In the rows, 128 means zero.
Each row is a point on one shape in 17 dimensions made of curled strands that fork but never close a loop.
Z781: [122 109 163 117 109 105  94 101 101 144 117 156 165 139 105 159 121]
Z171: [147 169 114  70 123 157 155 173 118  95  66 114  89 147  92 174  97]
Z670: [121 149  70 196 134 100 134 105 134 129 153  57 121 109  93 100 144]
Z788: [128 134 141 125 107 162 120 137 123 149 105 132 179 135 151 106 122]
Z343: [136  74 131  73 126 153 112 164 135 148 115 155 123 152 157 140 107]
Z399: [163 132  47 131 112  70 180  83 156 145 110 139 162 173 131  99 134]
Z11: [170 206 108  77 117 141 148 181 141 101  57 105  80 178  86 187  92]
Z572: [132 148 137 137  90 160 113 121 114 147 107 118 182 126 136 126 139]
Z786: [130 130 152 140  96 126  99  96  97 145 115 138 171 131 108 160 131]
Z165: [138  90 135  88 136 170 135 177 130 134 112 166 131 154 165 101  75]
Z584: [101 143 129 137 153  91 112  97 114  98 170 103 110  84 112 106 168]
Z351: [131  80 142  89 144 173 135 179 142 139 120 171 136 150 174  77  70]
Z59: [135 163 101 169  94 127 119  96 123 135 124  76 148 111  99 127 139]
Z645: [136  73 129  74 129 154 112 166 137 146 114 157 124 152 158 135 104]
Z887: [131 146 137 135  92 160 113 124 115 147 106 119 182 127 139 123 137]
Z777: [138  93 133  87 134 169 135 177 128 132 110 164 129 153 162 106  77]
Z515: [116 145  54 210 158  86 140 108 141 121 159  44 103 108  92  89 141]
Z874: [141  98 126 100 149 153 153 159 147 137 128 162 148 148 163  79  83]
Z809: [132 104 154 102 125 112 128 134 132 142 129 147 107 119 152 200 151]
Z767: [130 147 138 135  93 161 114 124 116 147 106 118 183 127 139 122 136]
Z915: [140 134 153 197 132 155 144 102 151 147 148 161 138 150  93 155 108]
Z282: [140 165 114 164  85 136 113  94 116 137 116  86 157 114 101 140 142]
Z403: [134 122 172 139 119 130 104 106 108 147 120 164 146 148 116 170 113]
Z580: [127 122 142 118 118 165 123 147 130 148 105 144 173 141 158  97 108]
Z910: [144 163 135 157  65 156 104  91 101 145 107 108 176 115 110 163 153]
Z729: [134 151 136 140  83 158 111 115 110 146 107 113 181 122 130 135 144]
Z497: [132  74 134  83 141 165 123 175 145 139 115 165 133 150 169  98  85]
Z973: [145 164 135 158  65 155 104  91 102 145 106 107 174 115 108 163 153]
Z538: [140 100 130  86 130 169 136 175 123 128 105 160 126 154 155 117  79]
Z691: [ 80 177 125 152 142  72 134 118 154 103 162 101  91 124  97 105 180]
Z936: [104 105 106 127 139  67 134 104 126 107 144 159 108 101 145 182 195]
Z697: [131  76 138  86 144 169 129 177 145 138 117 168 135 150 173  84  78]
Z909: [129 140 139 129 100 161 117 131 120 148 106 125 182 131 145 113 129]
Z225: [123 123 144 142 159  93 102  96  83  90 175  95 101  57 114 113 148]
Z383: [108 133 132 136 156  93 105  93  98  96 173 103 109  73 113 105 160]
Z920: [131  88 146  97 141 172 133 172 141 141 115 168 146 149 171  78  77]
Z764: [105 137 130 135 155  91 108  94 105  97 171 102 109  77 112 105 164]
Z806: [144 104 120 105 148 145 157 152 148 137 130 160 150 150 158  80  89]
Z376: [ 78 189 132 160 123  88 152 121 182 109 185  80  49 172  55 100 168]
Z265: [142 124 122  79 125 166 143 174 113 112  88 140 111 148 128 147  90]
Z980: [155 121  86 121 136 111 173 123 150 139 125 151 154 156 139  88 114]
Z323: [136 128 144 134 166  96 103  94  87  88 168  97  87  56 125 137 158]
Z328: [ 77 183 125 157 141  69 139 122 160 104 164  98  85 135  91 105 179]
Z595: [134 100 155  97 124 117 126 137 130 145 129 146 107 122 151 198 147]
Z716: [ 83 171 126 148 145  74 130 115 148 102 162 103  98 115 102 106 180]
Z501: [134 100 154  97 123 118 127 137 129 144 130 146 107 122 150 198 146]
Z35: [124 110 145 125 127  88 133 124 140 131 123 147 100 107 158 206 173]
Z875: [138 165 109 166  88 133 115  95 119 136 119  81 154 112 100 134 141]
Z669: [133  85 139  92 147 168 141 173 146 137 124 167 142 149 173  75  74]
Z544: [ 76 191 130 161 128  80 151 122 178 108 177  85  55 165  64 102 169]
Z437: [114 110 127 136 120  69 135 114 140 120 125 151  99 102 158 203 190]
Z679: [127 134 140 125 108 162 119 138 124 149 105 132 180 135 151 106 122]
Z970: [124 118 110 112 172  83 109  85  94  97 160 136  89  77 139 162 186]
Z551: [134  73 129  75 131 157 113 168 139 144 113 159 126 153 160 127 101]
Z578: [116 146  54 209 158  86 139 108 140 121 160  45 104 108  92  89 140]
Z191: [110 108 123 136 123  68 136 112 138 117 128 153 101 102 154 199 191]
Z862: [112 143  33 214 175  73 149 109 151 120 160  26  89 102  91  74 132]
Z673: [132  73 133  82 141 164 122 175 144 139 114 165 133 151 167 100  87]
Z860: [144 135 162 175 135 154 129 107 133 149 135 168 141 149  99 163 107]
Z925: [138 127 132 122 174  94 102  88  85  90 164 110  82  61 134 152 170]
Z626: [130  79 143  88 145 173 136 181 144 138 121 171 138 150 176  73  70]
Z854: [128 108 150 118 128  97 133 128 138 135 126 148 103 112 156 204 164]
Z378: [129 107 152 114 128 100 131 130 136 136 127 147 104 113 154 203 163]
Z364: [118 122 140 139 162  92  99  92  79  92 176  99 104  57 114 106 147]
Z324: [140 135 154 197 132 156 144 102 151 147 147 161 138 150  93 155 107]
Z464: [136  91 133  97 149 161 146 166 147 138 126 165 145 149 168  77  77]
Z90: [128 109 145 110 129 168 127 158 134 146 107 155 162 146 165  88  93]
Z677: [100 146 129 137 153  90 113  99 117  98 169 103 109  86 110 106 170]
Z251: [142 129 121  77 124 166 144 173 112 110  84 137 108 147 122 151  91]
Z141: [131  88 145  96 141 172 133 173 142 141 115 167 146 149 171  77  76]
Z734: [130  78 143  89 146 173 136 179 145 139 121 170 138 149 175  74  71]
Z138: [138 133 150 207 127 153 149  99 158 146 152 158 136 151  93 152 108]
Z676: [140 109 126  83 127 167 139 174 116 121  97 151 119 151 143 132  85]
Z999: [ 80 177 126 152 142  71 135 118 154 103 163 101  92 124  97 106 180]
Z668: [138 128 140 129 170  96 101  92  85  88 166 101  84  57 129 144 162]
Z234: [138  90 148  79 119 134 118 146 126 152 126 148 111 137 149 185 131]
Z635: [154 119  90 119 137 116 171 126 150 138 127 152 153 155 141  86 110]
Z992: [ 78 181 125 155 141  69 138 122 159 105 163 100  85 132  93 105 180]
Z62: [ 76 190 131 161 128  79 151 123 178 108 178  85  56 163  65 102 170]
Z951: [133  83 141  89 141 171 135 179 139 137 118 170 136 152 172  83  72]
Z470: [142 135 155 194 133 155 141 103 148 148 145 162 138 150  94 157 107]
Z702: [131 120 172 135 118 126 102 106 106 147 118 164 147 148 116 170 114]
Z583: [135 128 145 135 166  96 103  96  86  87 168  95  88  56 123 135 157]
Z98: [122 110 163 119 109 107  96 101  99 143 117 156 165 139 106 160 121]
Z750: [148 170 113  70 122 157 154 175 119  95  66 113  89 148  92 175  97]
Z871: [142 126 122  79 124 166 143 174 113 111  87 140 110 147 126 147  90]
Z485: [166 139  25 136 100  47 183  59 163 150  98 130 171 184 133 106 142]
Z617: [144 163 135 157  65 156 104  90 102 144 105 108 175 115 109 163 152]
Z285: [127 129 141 121 112 163 122 142 126 149 105 137 176 139 154 101 116]
Z978: [113 144  40 213 171  77 145 110 147 119 160  33  93 105  90  80 135]
Z247: [127 127 141 121 115 164 122 144 127 148 104 140 175 140 156  99 113]
Z48: [120 122 142 141 160  91 100  94  82  90 176  97 104  58 113 108 147]
Z822: [142 137 120  76 123 164 147 173 112 105  79 132 103 145 115 157  94]
Z698: [141 166 117 163  82 139 111  93 114 137 113  89 159 114 102 143 143]
Z2: [137 165 107 166  90 132 116  95 120 136 119  79 152 113  99 133 141]
Z582: [143 161 135 156  67 156 105  94 101 145 106 108 176 115 111 159 152]

Start at the first point of each line and follow the strands to each of the others. Where do the paths split? Write each fork as brackets around the two groups it separates, the group with the point that comes earlier in the line first. The first line is answered.
Z285: Z538 Z698 Z781 Z806	((Z538 Z806) (Z698 Z781))
Z909: Z750 Z98 Z673 Z862	((Z750 Z673) (Z98 Z862))
Z871: Z2 Z171 Z781 Z970	(((Z2 Z781) Z970) Z171)
Z251: Z670 Z750 Z854 Z702	(((Z670 Z702) Z854) Z750)
Z822: Z750 Z2 Z551 Z786	(Z750 ((Z2 Z786) Z551))
Z679: Z750 Z786 Z2 Z645	((Z750 Z645) (Z786 Z2))
Z2: Z874 Z403 Z578 Z750	(((Z874 Z750) Z403) Z578)
